Here are some numbered points:
[-25 -12 -33  39 -30  11 -62   0  62  15 -30 -14  82  50 -18 -25] 0
[  2  17 -24  34 -36  24 -36   0  15  21  -3  37  62  57 -36 -31] 1
[ 34 -26 -22  20  -3  10 -16 -30  34   4   6   9   1 -50 -12 -69] 2
[  0  -6 -14  11  -6 -30  10 -18   5  -4  34 -43 -15 -45  -2 -20] 3
[-45  20 -48  54 -57   0  -4  27 -69  -6   0 -48 -26 -12 -13   4] 4
[-50  27 -43  29 -54  -9   4  43 -43   3 -31   5  -5  15  13  37] 5
[-20 -15 -31  23   2  19 -45  37 -36 -45  -1  20 -12 -18  18  50] 6
[  6   1 -12   9  10  26 -24  22  25 -14   0  27   6 -27   7  21] 7
[ 10   5 -21  21  -7  29 -54  33  -6  -7  -7  45  -9  26   1 -13] 8
[  3 -11 -18  25 -11  54 -82  13  -9 -17 -15  31 -30   6 -20 -15] 9
[ 37 -10   1  50 -48  57 -43 -31  16 -34 -13  69  26 -10 -82 -48] 10
[ 54  -4 -25  43 -41  25 -29 -25 -12  -9   3  33  15   9 -50 -54] 11
[ -1  33 -27   6 -37  -6  20   9 -25   6  -8   7  -7  10 -23 -26] 12
[-34  23 -54  33 -43 -15   5  31 -62 -29 -39 -11 -37 -17 -22   5] 13
[-19  69 -36  37 -25 -17   1  50 -23 -50 -37  18 -22 -33 -14  16] 14
[-10  39 -62  48 -34 -31  29  62 -21 -37 -57 -13 -11 -57 -11  36] 15
[  6  13 -45  27  62  15 -33  82  30 -82 -25  62 -34 -30  27  69] 16
[ 19  34  12  30 -33  31 -20   2  -7 -21 -29  39 -13   1 -54  -7] 17
[ 45  45  -3   7 -18  45 -34 -24  22  -8 -17  82  -4  -6 -45 -24] 18
[ 43  50  -1  -8  22   2  -7  24  69   8  29  57 -45 -54 -43 -62] 19
[ 17  62  19 -29 -20  30   7  21   7 -62 -12  22  -6 -37 -57 -50] 20
[-16 -13  20 -16   0   0  45  14   3 -39 -27 -12 -33 -31  -5 -14] 21
[-23 -34  82 -22  27   1  69 -20   9  17   9 -82 -17   4  22  24] 22
[-82 -82  57 -82 -24 -82 -14 -14  82  69   8 -54  27  62  34  82] 23
[-43 -17   9 -24  18 -26  24 -16  12  -3  36 -30  25  31  19  19] 24
New points follow, each followed by the number of its nearest point above.
[ -6  54  -4  -6 -10   8   0  16 -37 -15  -4   1   6  18 -33  18] 12
[ 22 -24  -2 -20  36  -1 -21   5  -6 -12  26  12  14  16  16  13] 7
[  4  -2 -20   8 -29   9  -2  30   8  14 -34  13 -39 -13   0 -43] 12
[ -2  -9 -13   3   6  12   6  19   4  18   4   3 -31 -15   8   0] 7
[-15 -27  -5 -21   1 -18  39 -29 -41  20  21 -24   0  41  29  -8] 24
[-54 -30  54 -69  30 -43  25 -57  23  54  57  -3  41  43  69  43] 24
[-11 -37   6 -14  -5  37 -18 -37  -3   0  -9  14  34  22  -6   6] 7
[ 23  -3  -6  -1   3  20 -48   8 -24 -25  13  50 -25  25   0 -19] 8
[-37 -23  37 -36  16 -20  37  -2  20  39  12 -45  16  39  26   3] 24
[ 20 -36  10 -19  31 -24  -6 -33 -50  29  31  -9  11  48  39  -1] 24
[-31 -41  48 -57  48 -45  11 -41  -1  62  69 -39  69  82  62   8] 24
[-22 -50  45 -39  34 -34  21 -69 -31  43  54 -20  45  36  48  45] 24
[ 57   9   5 -10  26   3  -6  29  33  31  24 -25   7  -8  17  -3] 7
[  7  36   6  -2  21  21 -26  -5  29 -41 -22  25  10 -48 -15  17] 7
[-12 -39  21 -13  20 -23  26  -9  37  27  18 -41  36 -11  21  -6] 24
[  8 -20  26 -37  54 -37  31 -34  24  36  45  -1  48  30  43   9] 24
[  0  24 -11 -43  29 -36  82  26   1 -69  27 -29  13  21   3  54] 24
[ -5  -7  -8  41 -27  -6  27  25 -29   9 -11  -6 -23  -1  -6  11] 12
[-27   4  23 -26   6 -22  34  12 -10  12  25 -57  22  45  23  -5] 24
[ -8  14  30 -62  41 -57  43 -48   0  57  39   0  39  54  57  29] 24
[ 82 -69 -50 -45  82   7 -23 -62 -19  41  17 -36  24  27  41  30] 24
[-13 -25  31 -27  50  -7  15  -8  21  37  50 -22  19  23  33   6] 24
[  5 -31   7 -12  33  -8  -3  -7 -15  22  43 -26  12  34  31  23] 24
